In the data rows, 128 means zero.
Here are some rows, each followed by its group. Groups can overlap.
127 139 156 158 132 95 131 153 157 151 122 96 128 121 104 100 145 79 120 146 115 103 116 109 112 143 87 150 136 121 178 134 89 88 93 116 123 132 78 71 134 164 145 83 151 184 151 72 129 83 111 130 117 114 179 113 124 97 j474
119 158 107 119 140 146 90 150 157 106 161 132 170 150 114 181 156 164 145 148 90 154 140 132 141 126 172 109 136 124 102 171 144 143 188 97 137 119 101 169 90 102 150 121 111 81 169 137 96 152 138 127 98 181 104 176 173 116 j152
136 145 127 141 93 109 121 98 149 148 173 138 145 151 84 136 163 136 145 142 60 86 87 85 65 163 154 149 120 132 133 100 130 73 69 126 110 166 127 143 156 180 96 116 118 174 125 140 167 129 63 138 106 94 133 81 110 83 j585
98 160 153 102 108 146 104 153 134 105 103 127 170 204 138 189 137 142 109 159 124 164 160 138 150 173 171 89 122 167 94 165 119 127 173 115 158 117 103 177 47 123 150 86 103 117 167 159 81 120 135 100 105 193 99 190 86 123 j152
124 97 111 152 131 128 133 121 118 145 110 115 93 135 116 82 169 143 100 150 109 127 104 112 164 140 109 181 95 105 158 85 94 125 91 152 162 146 108 89 126 148 130 112 137 102 120 107 146 133 86 111 140 82 131 91 139 144 j948
105 106 184 148 111 107 146 160 141 162 172 101 132 168 103 129 109 61 93 164 64 96 104 86 107 139 135 115 159 123 156 112 109 91 112 159 130 142 95 112 145 172 148 97 107 177 110 115 119 115 93 144 103 101 169 85 139 114 j474
145 139 137 118 142 156 172 146 120 108 145 92 145 131 163 74 85 110 143 118 139 167 168 146 122 105 116 102 72 177 96 132 158 162 138 84 72 101 172 142 164 92 128 164 159 125 87 145 147 149 156 120 119 113 92 134 151 170 j932
154 175 153 135 122 149 107 134 119 93 132 162 174 130 108 132 152 133 121 142 118 137 149 174 144 153 162 33 150 117 90 179 155 154 194 122 145 116 74 189 81 118 151 115 104 113 125 154 119 132 150 102 103 179 99 155 117 130 j152
152 122 104 104 158 146 131 137 116 114 105 137 126 110 179 105 96 163 172 71 152 130 160 130 166 126 161 105 64 163 113 155 162 151 143 125 76 131 158 154 154 112 130 159 134 121 128 210 93 172 140 141 137 138 71 106 84 183 j356
112 108 123 133 168 139 168 122 113 120 123 151 152 69 183 150 83 107 151 99 180 168 169 135 133 109 140 144 147 147 104 158 147 163 137 126 88 135 178 154 169 96 138 187 112 93 152 194 129 146 108 92 179 133 69 147 115 181 j356
77 95 119 149 131 115 129 89 122 163 110 121 136 133 96 103 143 118 70 99 108 131 118 123 127 130 117 195 127 126 159 96 80 117 91 151 185 145 105 78 122 156 109 119 145 156 118 98 110 105 113 163 203 72 134 124 148 121 j17
130 168 143 142 166 137 111 142 108 97 136 145 125 169 128 179 138 161 108 144 118 124 156 158 179 141 169 66 130 124 70 160 176 136 171 105 130 123 106 165 73 95 162 109 104 99 136 131 90 97 152 116 87 165 170 158 131 126 j152
128 166 143 95 150 163 153 90 143 119 123 185 167 153 161 195 158 162 120 156 162 117 155 161 124 141 140 142 108 123 116 148 144 131 155 86 150 110 95 135 76 119 168 104 123 153 160 166 103 113 161 110 90 150 147 149 114 115 j450
138 123 111 130 147 148 124 125 121 83 139 128 202 152 122 155 198 141 170 120 124 132 150 140 127 112 135 108 110 149 64 187 150 145 150 88 131 107 102 162 79 110 174 108 113 136 167 139 70 112 138 119 79 175 98 173 138 131 j152
139 161 125 94 116 141 137 107 103 76 31 141 165 71 157 99 90 144 168 56 151 154 172 147 147 136 137 106 73 105 89 161 162 165 175 108 92 105 170 153 178 90 118 153 136 105 198 181 159 114 146 126 163 162 87 162 96 162 j356
127 131 105 119 150 125 145 151 101 188 155 85 112 128 120 104 153 132 110 170 136 115 85 129 138 132 99 158 147 120 150 86 124 122 125 150 139 130 118 76 143 152 61 128 140 137 92 85 153 92 149 108 145 80 142 119 117 121 j948
71 152 138 140 162 138 110 180 118 108 143 153 151 154 127 155 137 157 115 143 138 149 165 131 161 149 128 84 146 135 66 156 152 146 195 147 142 131 91 168 90 103 142 99 102 110 132 138 66 97 125 96 114 170 108 165 118 128 j152
120 132 155 155 92 119 141 161 128 139 181 145 118 184 102 140 146 97 92 167 118 107 93 100 114 115 92 147 122 110 139 106 90 78 170 174 131 143 122 118 151 155 112 100 161 167 144 69 102 127 148 137 132 130 147 119 152 85 j474
126 185 147 99 127 147 135 160 132 94 114 114 179 152 156 152 116 130 159 129 145 147 137 143 135 133 145 65 117 150 75 187 178 111 147 135 122 82 113 178 81 117 163 122 113 122 143 138 74 129 189 137 101 145 76 140 169 142 j152
115 157 166 102 160 149 124 148 139 108 134 141 169 159 122 204 132 159 154 133 141 149 128 149 141 142 133 62 122 139 87 173 164 137 156 104 157 106 96 181 48 103 193 121 92 87 164 157 77 108 120 123 83 181 123 174 142 134 j152
137 121 138 169 97 79 126 83 145 153 159 159 85 132 131 145 120 104 169 107 59 113 102 125 62 96 138 158 74 172 142 98 111 98 129 144 162 142 142 112 148 169 142 70 122 158 144 130 164 106 115 140 121 132 136 127 84 104 j585
46 131 160 181 128 134 156 180 163 149 163 116 120 94 105 126 155 77 129 169 99 94 78 106 116 126 132 158 149 120 174 111 106 107 124 133 149 119 81 89 155 153 133 90 114 142 118 115 116 123 137 139 116 108 134 86 174 88 j474
75 136 136 131 128 97 133 181 163 107 184 74 128 126 95 117 119 74 99 158 128 88 77 117 75 110 142 126 167 124 169 106 92 94 156 143 120 138 144 100 151 152 154 108 114 145 143 116 129 117 90 127 114 144 150 102 156 107 j474
163 150 141 120 119 119 177 167 117 108 77 123 89 85 193 109 120 122 173 111 162 174 144 122 135 135 155 109 140 172 110 143 155 183 120 99 69 94 175 112 173 98 178 176 152 94 100 142 160 147 141 152 131 159 102 134 139 158 j932
150 102 100 150 129 172 80 133 128 134 95 100 95 77 117 70 166 176 60 173 158 123 98 129 139 144 93 144 164 109 158 92 87 120 121 108 160 151 124 83 100 136 145 153 142 127 84 89 154 87 117 117 151 94 125 95 122 125 j948
127 161 154 85 179 129 118 149 119 71 130 148 165 179 133 144 146 120 128 146 102 125 153 143 150 139 180 73 104 134 115 168 162 128 141 116 132 96 147 151 97 103 116 119 145 98 153 168 86 90 95 118 101 159 129 178 148 129 j152
101 158 131 125 153 143 82 117 140 163 151 157 118 163 112 105 146 152 87 141 92 132 69 147 122 137 126 145 153 152 182 108 106 118 79 171 159 147 109 114 148 164 60 133 127 147 89 111 130 101 28 134 171 89 148 110 131 113 j17
125 149 89 146 100 97 171 123 111 96 97 142 109 102 179 141 68 116 175 86 182 195 183 148 146 110 116 137 61 166 124 157 151 185 169 123 76 100 174 129 151 58 172 155 148 122 104 139 141 169 133 115 114 117 68 140 136 164 j932
160 122 103 139 111 147 103 130 113 163 94 91 121 134 122 101 158 118 90 128 95 137 77 69 130 166 119 118 122 90 137 95 117 128 81 132 193 149 126 96 139 158 93 118 159 156 33 83 152 159 79 131 142 122 143 96 134 123 j17
126 147 112 118 121 154 145 92 127 105 108 126 127 81 170 109 119 175 140 77 179 169 154 151 149 140 133 110 92 148 90 149 199 162 76 103 125 117 169 162 146 102 165 189 118 116 143 155 140 146 199 103 132 158 59 162 124 153 j356
168 124 123 142 159 125 108 143 97 153 180 150 95 114 97 132 153 176 93 129 112 124 89 97 160 115 99 134 151 98 124 90 81 101 93 159 143 113 128 99 95 122 53 120 134 145 72 90 133 119 109 139 151 98 148 90 148 132 j948
170 131 122 122 104 84 106 83 145 164 96 102 104 120 85 147 85 133 127 114 103 101 101 95 70 166 87 165 136 124 147 113 106 92 98 142 151 151 87 76 129 145 165 116 113 145 146 121 166 115 124 131 143 106 147 146 152 97 j585
63 124 167 145 120 106 120 183 132 159 161 83 104 128 88 149 144 114 103 126 111 98 99 87 116 91 91 180 133 111 148 92 113 84 112 133 153 126 104 127 156 163 135 114 109 153 118 106 140 122 149 139 99 94 166 75 135 80 j474
139 139 155 115 167 129 144 120 113 115 94 163 141 89 150 106 86 138 169 96 160 176 153 156 140 121 117 105 117 132 99 161 175 170 121 120 92 102 162 156 152 87 149 140 133 98 108 117 117 142 85 117 117 127 133 120 124 155 j932
154 108 99 149 100 142 107 143 145 165 105 128 123 126 111 72 162 147 119 113 97 147 113 157 108 149 169 164 97 113 163 92 99 92 100 154 188 135 113 90 129 139 129 133 153 165 91 111 204 141 65 97 185 90 154 98 124 120 j17
121 127 142 182 66 121 137 104 149 164 185 127 101 126 101 144 107 122 124 141 121 93 94 93 48 120 132 155 90 91 149 105 84 99 114 149 146 117 121 124 119 138 96 114 141 142 128 126 163 142 140 156 138 115 130 137 58 91 j585
135 122 136 127 141 101 101 161 113 173 186 79 99 104 100 96 183 125 91 146 115 114 100 140 134 97 128 159 158 121 141 83 103 115 131 131 148 123 134 79 116 190 97 120 149 119 148 98 138 131 120 142 167 91 122 77 103 105 j948
104 111 132 123 146 145 141 159 109 88 118 174 154 190 144 230 133 150 131 128 98 151 136 160 144 102 165 96 128 142 83 173 144 134 167 108 137 103 127 175 67 112 147 126 127 105 158 140 88 96 170 120 83 147 110 165 143 148 j152
185 134 99 145 161 110 102 140 113 167 157 100 84 131 96 84 176 148 138 123 111 131 99 101 122 140 106 126 163 129 148 101 129 126 112 164 157 118 102 136 132 165 87 112 135 133 83 85 128 128 110 163 178 101 147 117 102 155 j948
108 136 154 149 136 111 107 122 91 89 120 153 189 126 126 143 138 112 115 139 72 115 146 150 125 109 143 99 85 156 96 158 117 114 171 108 142 105 97 147 76 120 131 122 106 118 151 137 115 107 146 92 115 156 151 177 111 126 j450
165 125 122 148 164 140 79 142 117 159 122 124 95 106 129 130 148 131 151 138 136 117 101 158 122 149 128 134 164 108 153 94 123 91 91 92 137 149 111 87 147 155 116 116 140 162 103 81 176 136 76 90 162 105 135 99 176 105 j948
106 85 102 137 115 153 60 115 145 168 140 124 108 131 98 69 178 108 96 130 114 119 120 116 139 134 169 132 115 136 180 83 63 83 104 148 165 138 90 83 123 138 59 131 132 139 116 103 141 143 123 117 171 77 172 118 126 149 j17
66 135 158 132 124 136 163 149 146 166 171 69 132 93 88 130 148 72 121 175 84 86 108 89 129 110 119 143 156 130 140 105 111 84 159 126 146 128 89 100 152 158 119 122 133 162 152 80 150 84 134 154 111 122 176 103 179 91 j474
158 150 127 91 112 169 170 128 134 122 116 138 141 133 177 119 62 151 150 98 191 146 173 126 174 119 126 128 136 154 126 147 170 183 162 103 80 121 205 129 130 87 165 166 138 85 111 165 133 140 197 117 115 121 104 170 167 165 j932
96 108 134 126 140 147 105 149 108 90 137 169 148 164 99 153 144 108 168 135 158 112 121 150 162 103 138 88 134 127 75 147 151 136 109 126 177 95 86 157 69 86 192 121 117 107 167 140 92 98 195 126 117 134 113 173 60 113 j450
115 124 157 117 133 159 137 188 129 77 126 174 198 171 125 164 145 119 155 152 134 150 162 143 164 173 137 85 127 97 95 179 130 144 177 116 159 98 104 168 91 86 114 111 116 112 118 158 90 106 116 119 96 149 126 168 105 136 j152
125 99 127 113 123 156 132 80 110 111 112 135 150 84 163 122 124 156 137 72 167 163 172 157 190 93 126 108 97 156 111 174 161 178 162 100 100 124 186 141 172 94 137 198 104 104 124 160 95 146 178 112 110 158 71 148 86 135 j356
124 116 156 118 117 108 142 178 144 151 166 103 90 112 113 180 125 93 106 170 108 82 114 98 94 138 124 172 181 150 168 103 66 82 128 167 128 152 95 120 146 179 140 68 130 151 156 136 120 95 154 129 77 118 202 107 181 86 j474
101 139 153 151 155 84 134 162 152 133 120 103 136 152 119 138 177 94 106 164 110 99 106 96 115 115 121 150 137 93 146 97 100 97 103 123 128 136 101 104 141 154 118 88 123 133 156 121 139 72 118 136 128 115 171 102 139 104 j474
147 117 79 131 94 148 126 100 131 175 107 106 89 141 95 89 190 108 89 143 107 93 92 126 143 155 120 154 140 137 158 79 79 106 125 172 133 143 118 41 142 168 107 125 130 133 105 78 118 108 123 138 162 99 137 91 102 102 j17
93 115 118 103 155 141 104 123 137 92 217 146 151 187 136 181 132 154 90 122 132 147 148 154 149 129 126 78 108 116 85 175 115 134 142 84 161 105 111 144 92 108 164 83 130 130 153 117 79 106 159 83 106 180 141 161 149 144 j450
160 117 104 114 134 135 90 127 130 155 128 118 126 155 103 77 132 119 96 124 143 81 87 126 134 121 104 170 177 135 163 84 110 123 60 148 133 117 114 100 113 163 98 143 155 176 112 89 168 143 92 159 136 85 140 90 136 125 j948
142 191 100 116 104 127 132 137 106 113 111 117 133 89 184 137 92 125 183 86 171 170 161 119 156 140 138 108 80 166 121 145 153 189 188 114 67 105 188 158 165 71 115 150 144 144 119 153 125 168 136 107 93 131 99 116 92 179 j932
84 151 161 105 108 98 105 174 144 138 153 82 67 188 101 117 110 69 120 178 115 83 110 103 81 162 91 131 141 142 169 107 112 88 126 143 126 136 123 95 123 147 182 107 107 127 121 128 122 124 125 188 99 144 144 109 123 93 j474
107 98 153 152 114 76 132 143 181 151 125 108 138 140 86 146 165 121 100 144 111 130 112 103 88 117 101 121 211 96 165 104 116 98 166 117 134 132 134 118 149 165 185 96 120 140 141 82 110 153 101 137 121 139 165 110 164 98 j474
125 127 106 131 147 165 135 76 103 95 128 160 126 111 163 126 115 138 180 67 171 177 160 135 112 129 162 133 39 140 104 144 182 157 117 129 101 137 169 168 137 96 104 164 140 92 126 170 149 153 100 133 152 168 76 136 110 186 j356
122 119 152 143 99 96 150 171 169 130 154 131 97 175 95 151 97 90 129 194 102 80 103 116 88 131 118 113 132 138 156 112 104 76 133 142 146 156 139 112 131 150 151 88 151 178 130 106 124 121 123 136 133 155 216 76 138 90 j474
162 125 155 111 178 136 127 109 153 116 145 121 148 176 135 164 145 137 147 122 144 132 111 145 119 131 118 86 151 108 101 154 108 120 143 99 149 127 95 147 101 107 97 83 152 136 136 141 98 108 123 66 97 162 132 164 116 90 j450
133 122 156 113 106 101 121 187 159 135 123 138 131 134 91 135 95 75 91 132 114 104 112 110 92 151 102 140 221 128 163 104 126 91 167 139 120 119 98 94 121 162 169 76 120 170 175 111 130 126 108 152 95 92 141 104 118 111 j474
132 113 97 145 73 92 127 92 171 171 168 148 102 114 89 166 113 116 130 156 82 82 111 94 64 139 119 135 119 125 160 94 110 106 113 154 122 175 98 120 162 141 124 128 112 141 150 143 173 105 118 153 111 107 148 93 37 83 j585
135 95 128 127 136 161 140 119 86 113 85 116 159 86 161 159 120 133 170 60 158 182 182 172 182 114 131 105 98 118 88 143 163 168 107 130 103 150 157 145 141 109 125 184 128 90 119 162 124 187 166 111 109 179 80 144 96 156 j356
148 103 118 125 136 134 124 135 102 94 76 135 129 89 161 109 89 162 149 100 166 153 164 128 144 116 145 121 104 103 85 179 152 168 146 65 104 140 149 166 168 119 129 195 140 92 147 155 117 169 130 133 147 166 45 163 110 194 j356
144 145 102 95 123 124 142 172 104 123 111 139 131 78 184 95 84 150 130 113 158 201 172 124 133 122 168 114 121 167 148 142 191 137 129 119 81 101 186 145 161 69 115 151 161 117 65 110 133 146 156 104 127 109 123 129 194 151 j932
140 141 126 119 173 143 142 147 182 78 146 128 178 159 123 173 112 122 113 151 128 147 154 146 174 150 146 78 145 123 110 176 139 143 159 139 126 112 116 170 93 116 175 118 104 91 109 186 78 103 174 106 108 141 120 182 160 133 j152
88 120 160 168 154 120 124 128 148 132 165 120 104 124 124 121 128 87 113 188 161 94 120 94 66 121 130 154 151 106 153 110 122 105 118 142 111 129 104 107 146 126 137 92 148 128 160 118 109 86 115 157 102 117 185 86 79 101 j474
124 92 149 174 107 80 130 103 120 169 132 140 89 123 104 136 140 156 157 154 106 127 96 90 63 123 140 153 91 136 172 100 75 96 125 153 114 131 105 113 152 164 116 119 116 125 143 137 182 116 52 145 124 100 130 84 128 88 j585
125 99 122 119 116 138 194 83 88 115 82 143 158 70 194 107 83 150 142 76 166 143 191 178 150 130 154 91 118 145 99 149 180 158 105 107 102 130 198 133 157 97 103 176 111 124 183 149 160 139 118 117 120 134 48 154 72 193 j356
129 152 125 164 78 101 133 112 132 144 159 158 97 118 95 122 91 117 152 139 104 115 108 127 113 136 113 112 141 153 163 108 117 85 103 169 136 158 97 125 142 124 142 137 111 138 142 87 172 132 90 114 138 117 127 115 118 73 j585
113 141 126 118 141 183 133 140 84 82 151 164 163 170 139 167 157 119 145 120 142 126 137 130 158 48 158 105 141 184 99 166 104 140 168 95 149 103 126 189 85 125 148 116 116 111 172 155 89 115 171 80 115 147 127 136 124 138 j450
90 159 124 98 140 168 180 149 100 99 138 161 177 87 186 111 102 156 160 82 169 128 180 141 159 122 152 86 115 107 77 163 171 168 127 96 83 94 186 170 158 109 111 207 133 93 148 139 135 156 86 103 126 160 82 143 70 159 j356
114 141 120 158 106 96 123 112 142 162 151 110 78 120 109 111 117 64 156 127 114 78 111 133 69 121 116 169 161 103 136 106 132 98 90 135 125 171 120 127 134 179 151 96 125 141 104 112 157 143 74 153 109 111 154 110 136 91 j585
161 120 114 143 128 67 132 108 145 186 181 91 72 118 107 88 135 131 113 154 149 153 97 112 128 131 157 161 167 131 138 101 124 112 124 143 149 115 127 98 162 165 100 130 156 143 92 135 154 123 121 76 152 101 108 97 92 139 j948
143 142 130 96 141 129 124 109 118 148 98 101 70 116 115 83 166 151 117 148 127 149 100 126 142 126 103 165 128 147 168 90 122 113 132 114 132 145 90 92 120 145 71 124 132 138 102 99 152 123 98 150 167 69 113 88 153 116 j948
89 120 102 114 152 178 160 122 103 104 95 125 143 71 153 139 111 163 142 81 140 140 170 136 157 106 147 153 130 110 86 158 177 182 150 113 67 140 169 162 123 95 98 198 91 107 145 159 113 151 128 109 167 145 100 155 74 145 j356
131 121 145 159 101 82 159 83 154 137 143 147 137 72 81 152 112 141 174 140 96 98 103 93 65 142 100 208 114 119 154 109 119 101 115 148 168 155 139 118 141 160 149 101 130 175 132 145 211 114 65 123 130 93 136 101 120 81 j585
146 113 124 123 137 120 118 136 109 165 101 84 91 122 119 90 153 133 127 118 104 112 113 120 126 102 96 165 140 100 155 92 86 123 92 115 132 124 118 106 116 149 147 108 165 129 144 122 129 114 88 137 177 82 125 82 146 128 j948
141 127 145 130 93 137 120 143 109 73 89 130 140 101 156 129 55 116 132 67 180 163 155 151 160 122 141 88 124 143 115 169 196 177 120 147 63 104 140 140 171 106 181 168 122 107 123 147 122 164 132 116 131 171 67 164 146 156 j356
141 148 133 118 121 117 157 137 126 92 128 136 147 184 124 153 133 126 113 139 149 132 135 121 142 106 156 124 128 140 91 168 127 145 133 99 150 116 101 168 66 118 157 116 130 149 168 136 114 136 127 77 106 140 142 185 131 111 j450
150 113 129 124 122 155 115 104 94 111 69 120 156 106 151 109 56 124 181 82 153 177 163 123 145 133 173 152 118 132 93 158 173 177 140 139 125 104 153 187 164 111 126 183 135 107 139 176 154 160 155 76 185 117 95 141 60 193 j356
158 146 147 117 140 141 132 118 132 74 114 147 115 80 182 156 131 143 184 110 191 190 171 126 153 119 139 62 98 177 139 136 156 171 148 95 81 111 163 158 197 61 145 167 134 94 100 163 156 162 168 63 116 137 123 144 191 153 j932
94 121 164 141 120 110 111 151 176 167 183 144 94 170 72 163 147 97 129 172 111 71 103 92 104 108 93 159 156 143 149 92 85 111 152 117 116 142 112 85 173 163 131 83 131 145 139 107 116 134 98 158 84 130 170 104 163 115 j474
115 105 204 125 116 100 175 173 154 135 169 99 90 145 103 135 99 76 130 124 106 109 120 111 104 95 138 157 165 151 168 106 98 83 110 147 125 114 134 94 122 136 94 107 110 126 151 131 149 139 117 169 109 132 173 122 179 103 j474
Which 3 groups are nearest to each row below, nearest first, going by the distance to the centre of the group?
118 120 110 122 100 141 196 126 95 102 99 139 138 82 171 134 106 148 170 79 139 164 159 148 152 102 131 112 147 105 102 154 167 176 138 92 90 119 195 152 108 96 131 164 148 106 166 170 127 139 142 102 155 168 73 138 85 158 j356 j932 j450
101 118 127 134 106 142 127 152 147 131 156 121 183 177 129 157 82 143 126 136 194 125 160 126 167 130 145 104 164 161 85 168 119 148 176 101 152 87 114 150 70 87 122 118 114 84 177 171 50 106 128 165 121 167 147 178 154 123 j152 j450 j356
Group j17 spreads out most along one direction. Which 3 other groups' directions of most spread are closest to that one, closest first?
j450 j356 j474
Which 3 groups are nearest to each row below, nearest first, going by the average distance to the group's rows?
164 110 114 102 130 118 93 160 129 162 143 121 125 137 120 107 151 136 90 125 141 156 100 131 137 130 131 138 105 111 144 85 110 124 101 115 179 123 138 100 138 186 98 155 120 151 115 112 172 153 72 130 162 83 156 125 125 116 j948 j17 j585
163 98 133 127 144 121 124 157 128 159 129 84 65 130 115 79 156 147 157 184 146 128 90 125 143 134 114 117 128 112 161 76 95 128 117 151 161 137 121 84 140 135 126 102 145 133 107 137 175 132 111 126 187 65 105 92 113 126 j948 j17 j585
131 123 101 158 103 137 61 126 141 175 134 127 85 165 85 82 158 109 87 153 95 114 102 154 137 146 114 151 84 119 153 116 90 112 102 151 176 156 107 95 111 149 97 119 152 143 63 120 114 118 94 139 177 77 135 122 162 115 j17 j948 j585
156 142 107 117 88 146 87 119 109 171 130 136 95 158 128 80 164 160 77 125 127 134 89 127 114 122 166 166 159 142 128 90 106 95 78 147 179 139 128 70 127 145 74 121 145 155 109 95 156 123 135 120 180 86 115 139 141 138 j17 j948 j585
102 170 165 169 117 127 116 118 121 99 115 137 151 156 119 181 96 169 109 142 103 120 125 160 120 88 162 98 144 128 81 168 126 161 137 89 155 133 104 160 58 118 143 125 121 134 125 127 83 91 134 104 110 139 137 168 133 125 j450 j152 j474
155 135 166 113 54 95 137 111 156 164 93 104 85 137 78 157 126 101 157 118 56 120 94 94 53 126 117 174 106 92 160 109 100 98 141 150 153 150 111 124 148 145 119 109 117 142 131 139 183 122 70 190 125 101 151 87 101 103 j585 j474 j17
144 107 131 82 147 113 152 109 89 174 158 97 117 137 122 102 152 149 115 137 135 136 126 109 137 114 92 152 163 134 141 83 96 134 132 141 168 130 108 105 156 145 80 145 149 147 102 89 157 97 108 120 170 104 151 112 137 141 j948 j17 j474
149 117 117 134 115 122 157 119 110 115 76 132 115 129 195 131 99 119 166 95 159 150 159 146 169 113 105 122 108 178 131 147 167 176 136 86 64 110 162 121 159 75 108 168 141 117 89 143 120 147 180 102 118 121 115 129 140 162 j932 j356 j450
94 147 137 90 133 178 146 106 80 103 66 107 145 91 160 113 104 102 169 62 164 139 194 132 156 127 129 146 97 132 94 147 172 173 119 103 93 107 146 152 160 66 155 173 117 77 140 171 135 147 148 125 120 155 74 156 141 167 j356 j932 j152
Which 4 groups are nearest to each row below, nearest first, going by the average distance to the group's rows?
118 163 131 115 132 143 142 153 152 135 112 127 202 140 144 180 168 189 94 132 166 134 167 155 142 141 130 62 176 163 110 171 114 139 182 94 149 94 79 187 87 109 155 127 119 137 120 158 85 86 129 91 117 145 142 149 144 142 j152 j450 j932 j356
167 117 119 135 76 153 84 115 129 139 130 178 89 130 85 110 181 156 121 127 141 152 114 153 123 130 138 165 119 138 141 84 92 109 78 171 125 166 107 117 129 148 106 139 152 141 76 84 145 122 117 173 203 79 111 106 116 138 j17 j948 j585 j474
103 143 123 92 137 145 175 115 106 70 129 153 126 99 165 122 57 111 175 136 146 190 173 107 131 125 151 124 89 168 98 163 151 179 152 124 84 109 150 154 184 101 129 177 110 108 114 173 169 164 166 140 136 142 111 130 124 169 j932 j356 j152 j450
Which 3 groups are nearest to each row below, nearest first, going by the distance to the group's nearest row?
107 128 123 151 147 123 101 172 125 158 130 118 106 136 100 127 151 84 94 172 125 124 100 118 67 143 105 129 176 122 172 106 131 100 110 141 135 106 113 88 151 154 157 108 123 139 176 117 121 118 143 151 130 115 190 71 148 105 j474 j948 j585
105 141 150 98 138 164 122 167 92 67 105 122 149 137 141 179 152 87 142 169 134 144 155 144 152 132 135 90 149 150 80 167 138 139 177 119 141 135 124 157 89 107 138 112 90 109 134 133 63 120 191 151 66 170 127 168 102 111 j152 j450 j356
127 84 92 136 108 95 124 89 129 149 117 147 121 139 97 123 125 132 177 122 135 95 98 76 60 90 115 186 111 138 147 120 112 86 74 159 144 152 126 104 165 140 136 128 117 167 123 118 160 135 117 152 109 109 118 103 106 84 j585 j948 j474
Group j585 spreads out most along one direction. Which 3 other groups' directions of most spread are closest to that one, closest first?
j948 j356 j932
Which 4 groups are nearest to each row below, nearest first, going by the distance to the group's nearest row?
145 114 82 118 148 101 175 102 98 119 123 109 180 102 174 102 82 139 163 99 143 172 159 144 128 136 159 142 92 156 115 149 143 164 141 95 69 124 159 137 149 105 144 171 116 107 144 150 158 124 130 132 149 132 91 174 125 168 j356 j932 j450 j152
185 115 107 148 139 133 76 120 140 147 127 98 82 98 113 110 195 160 112 123 93 131 99 152 126 131 122 168 124 127 160 84 134 110 115 159 157 172 123 84 102 128 98 124 123 141 89 102 120 136 108 180 179 75 134 90 109 107 j948 j17 j585 j474
122 167 124 113 123 111 123 172 130 93 108 160 176 173 142 196 132 118 92 139 110 147 139 147 165 159 167 104 140 133 117 151 112 142 194 122 118 118 127 156 95 146 152 117 89 147 180 166 83 153 141 136 120 190 117 176 139 140 j152 j450 j356 j474
109 119 139 171 125 135 98 180 160 116 174 162 160 139 113 140 133 139 85 124 120 105 138 127 138 122 121 73 139 141 58 170 117 140 154 73 139 131 92 137 73 110 141 107 108 108 148 131 96 160 148 90 98 161 151 164 147 136 j450 j152 j474 j932
126 141 137 157 113 131 108 115 182 94 96 115 151 127 142 132 132 115 143 136 162 150 133 121 159 136 135 92 174 110 96 174 150 140 116 73 160 133 107 176 85 124 145 105 117 105 142 137 74 85 146 112 89 197 125 167 96 132 j450 j152 j932 j356
96 104 130 118 171 165 152 118 132 78 162 159 161 145 135 178 136 143 121 140 151 108 126 149 162 108 146 86 107 146 129 157 148 122 149 86 150 103 118 145 57 137 141 82 102 100 174 137 79 149 154 80 92 149 146 156 95 145 j450 j152 j932 j356
93 139 145 152 152 117 171 133 125 107 106 87 121 76 99 145 95 77 152 156 91 94 113 119 90 152 124 171 75 134 117 110 128 94 124 159 178 123 135 105 137 155 117 87 135 141 128 115 124 102 128 187 145 128 189 83 117 97 j474 j585 j17 j948
121 120 104 143 123 135 168 121 90 108 71 129 105 97 191 88 62 108 132 100 150 195 173 140 143 113 109 101 131 140 137 132 185 177 163 100 86 102 184 93 161 96 124 159 142 119 125 159 130 155 127 87 130 141 136 131 123 185 j932 j356 j450 j152
114 134 131 140 98 119 134 146 135 152 121 141 111 128 97 113 109 125 95 124 112 82 104 109 75 102 124 154 175 150 168 106 96 114 90 138 167 127 111 139 139 139 116 91 154 111 168 120 154 87 64 166 133 112 144 93 90 88 j585 j474 j948 j17
167 115 147 111 129 126 157 108 102 117 70 143 136 75 172 109 88 134 148 26 169 142 142 150 157 111 158 104 107 125 91 169 167 163 105 73 57 120 178 157 164 67 117 175 128 129 119 197 149 117 172 106 175 171 105 147 132 170 j356 j932 j152 j450
104 130 125 137 145 170 138 122 132 79 151 144 159 139 131 145 140 152 120 127 134 137 135 167 148 123 165 83 132 132 98 192 158 150 183 109 125 108 135 173 98 106 148 107 89 145 173 175 93 101 164 84 110 172 137 164 109 133 j152 j450 j356 j932
164 113 113 101 179 126 130 146 114 140 165 92 79 118 115 113 171 127 93 168 150 139 106 133 152 145 118 132 171 88 150 106 98 136 93 130 136 135 147 102 127 144 83 116 148 148 127 129 151 116 96 123 134 102 164 107 145 115 j948 j474 j17 j585
